In the data rows, the value 50 means zero.
Some points, each followed by its number:
tensor([47, 61, 41, 54, 50, 53, 30, 60, 56, 55]) 0
tensor([48, 50, 46, 48, 61, 50, 48, 55, 56, 51]) 1
tensor([43, 57, 51, 50, 49, 48, 42, 51, 53, 49]) 2
tensor([52, 46, 43, 49, 63, 53, 54, 57, 53, 50]) 3
tensor([50, 48, 51, 51, 59, 51, 56, 49, 47, 46]) 4
tensor([43, 63, 48, 54, 49, 51, 32, 55, 52, 51]) 5
tensor([53, 49, 42, 52, 63, 55, 48, 57, 52, 50]) 6
tensor([37, 56, 66, 49, 37, 38, 46, 38, 47, 45]) 7
tensor([50, 28, 80, 39, 33, 34, 89, 19, 40, 39]) 8
tensor([46, 50, 60, 48, 47, 44, 56, 44, 50, 48]) 9
tensor([40, 65, 49, 53, 47, 49, 30, 55, 54, 49]) 10
tensor([48, 48, 54, 49, 48, 46, 53, 45, 50, 48]) 11
tensor([45, 44, 63, 46, 44, 41, 60, 36, 46, 45]) 12
tensor([47, 51, 57, 52, 46, 48, 51, 43, 45, 46]) 13
tensor([47, 53, 54, 51, 42, 48, 47, 46, 48, 50]) 14
tensor([54, 48, 40, 49, 57, 54, 46, 60, 54, 54]) 15
tensor([68, 41, 32, 51, 60, 63, 56, 64, 51, 57]) 16
tensor([41, 59, 54, 51, 48, 46, 39, 49, 51, 49]) 17
tensor([59, 45, 38, 50, 56, 56, 52, 60, 54, 55]) 18
tensor([56, 38, 49, 45, 55, 49, 65, 49, 51, 50]) 19
tensor([47, 57, 49, 53, 46, 51, 42, 50, 49, 50]) 20
tensor([60, 46, 33, 51, 60, 60, 48, 65, 56, 57]) 21
tensor([57, 42, 39, 47, 55, 53, 54, 62, 59, 58]) 22
tensor([68, 28, 43, 44, 54, 54, 77, 51, 51, 54]) 23
tensor([38, 70, 50, 57, 52, 51, 27, 52, 49, 47]) 24
tensor([52, 50, 43, 50, 54, 52, 47, 56, 52, 54]) 25
tensor([58, 42, 48, 48, 51, 53, 61, 49, 49, 52]) 26
tensor([47, 41, 66, 45, 41, 40, 66, 34, 44, 44]) 27
tensor([52, 47, 50, 50, 51, 51, 55, 48, 49, 48]) 28
tensor([76, 26, 32, 49, 69, 65, 77, 61, 50, 55]) 29
tensor([52, 65, 31, 58, 55, 62, 25, 70, 56, 59]) 30
tensor([54, 57, 37, 53, 54, 58, 37, 64, 54, 56]) 31
tensor([32, 67, 53, 50, 49, 42, 28, 52, 56, 49]) 32
tensor([37, 53, 71, 46, 37, 35, 52, 32, 46, 42]) 33
tensor([41, 49, 70, 47, 38, 38, 60, 30, 43, 42]) 34
tensor([56, 50, 43, 53, 53, 57, 47, 56, 51, 54]) 35
tensor([47, 47, 59, 48, 48, 45, 56, 42, 48, 46]) 36
tensor([55, 59, 36, 57, 50, 60, 34, 64, 52, 58]) 37
tensor([38, 55, 64, 49, 38, 40, 45, 39, 47, 43]) 38
tensor([56, 35, 49, 45, 56, 48, 69, 48, 51, 50]) 39
tensor([86, 21, 29, 49, 59, 70, 83, 61, 44, 59]) 40
tensor([52, 51, 53, 52, 38, 51, 48, 46, 45, 51]) 41
tensor([46, 50, 59, 48, 45, 45, 52, 42, 47, 47]) 42
tensor([36, 56, 68, 48, 41, 37, 47, 36, 46, 42]) 43
tensor([24, 69, 73, 51, 31, 32, 31, 33, 47, 42]) 44
tensor([28, 71, 66, 54, 40, 38, 28, 40, 47, 42]) 45
tensor([63, 46, 36, 52, 53, 60, 52, 60, 51, 56]) 46
tensor([63, 48, 34, 52, 53, 61, 47, 62, 52, 58]) 47
tensor([56, 17, 80, 38, 35, 31, 99, 17, 38, 40]) 48
tensor([48, 48, 56, 48, 47, 46, 54, 44, 48, 47]) 49
tensor([48, 49, 62, 51, 53, 48, 58, 39, 41, 40]) 50
tensor([61, 47, 33, 52, 60, 60, 48, 65, 55, 57]) 51
tensor([54, 24, 74, 39, 38, 35, 92, 21, 39, 41]) 52
tensor([64, 35, 44, 48, 55, 55, 69, 52, 50, 52]) 53
tensor([42, 38, 87, 46, 29, 32, 80, 11, 31, 32]) 54
tensor([26, 62, 71, 47, 40, 32, 39, 35, 51, 42]) 55
tensor([55, 44, 47, 48, 55, 52, 56, 51, 49, 50]) 56
tensor([55, 54, 38, 53, 56, 57, 42, 61, 54, 56]) 57
tensor([70, 27, 44, 47, 57, 57, 78, 51, 46, 53]) 58
tensor([37, 61, 48, 48, 53, 43, 34, 57, 60, 52]) 59
tensor([55, 60, 32, 57, 53, 62, 31, 68, 54, 58]) 60
tensor([36, 66, 58, 51, 35, 42, 31, 46, 52, 50]) 61
tensor([44, 48, 62, 46, 48, 42, 57, 40, 46, 43]) 62
New points follow, each followed by the number of its nearest point above by angle.
tensor([53, 44, 42, 48, 65, 53, 55, 58, 54, 50]) 3
tensor([45, 66, 38, 56, 48, 55, 23, 65, 57, 57]) 0
tensor([58, 40, 49, 48, 48, 52, 62, 47, 48, 52]) 26
tensor([28, 62, 72, 48, 38, 34, 40, 34, 49, 42]) 55
tensor([40, 58, 43, 48, 55, 46, 31, 62, 63, 55]) 59
tensor([79, 27, 33, 50, 58, 66, 77, 59, 46, 57]) 40
tensor([40, 66, 51, 55, 50, 50, 31, 51, 50, 46]) 24
tensor([44, 52, 53, 49, 54, 46, 48, 49, 51, 47]) 55
tensor([42, 57, 49, 49, 51, 45, 38, 54, 58, 51]) 59
tensor([42, 57, 58, 51, 42, 45, 42, 45, 48, 48]) 44
tensor([48, 51, 56, 51, 52, 49, 52, 43, 44, 42]) 50
tensor([82, 33, 18, 52, 69, 77, 62, 75, 53, 63]) 16
tensor([56, 43, 51, 49, 46, 52, 58, 47, 47, 51]) 26
tensor([46, 55, 47, 50, 50, 50, 41, 55, 54, 52]) 0
tensor([49, 51, 49, 50, 54, 50, 48, 51, 51, 50]) 1
tensor([31, 49, 70, 42, 60, 32, 58, 35, 51, 36]) 62
tensor([26, 75, 67, 54, 36, 38, 22, 40, 49, 44]) 45
tensor([38, 57, 58, 49, 48, 43, 44, 45, 51, 45]) 55
tensor([26, 55, 83, 44, 33, 27, 54, 22, 44, 36]) 33
tensor([36, 83, 43, 61, 46, 53, 04, 62, 56, 55]) 5
tensor([49, 53, 57, 53, 46, 50, 50, 43, 44, 46]) 13
tensor([49, 60, 42, 55, 47, 56, 32, 58, 52, 56]) 0
tensor([47, 62, 40, 54, 51, 54, 28, 61, 56, 56]) 0
tensor([44, 56, 64, 53, 40, 47, 50, 37, 41, 42]) 13
tensor([42, 71, 43, 57, 48, 54, 21, 60, 53, 53]) 5
tensor([41, 59, 58, 52, 46, 45, 41, 44, 48, 47]) 45
tensor([80, 23, 28, 49, 73, 67, 81, 63, 52, 55]) 29
tensor([53, 47, 49, 50, 58, 52, 56, 50, 48, 48]) 4
tensor([52, 53, 39, 53, 66, 57, 44, 61, 52, 50]) 6
tensor([92, 15, 28, 49, 61, 72, 90, 59, 45, 59]) 40
tensor([45, 52, 48, 49, 59, 49, 46, 53, 54, 49]) 1
tensor([58, 46, 42, 50, 54, 56, 53, 56, 51, 54]) 16
tensor([64, 51, 31, 58, 60, 66, 43, 66, 51, 57]) 35
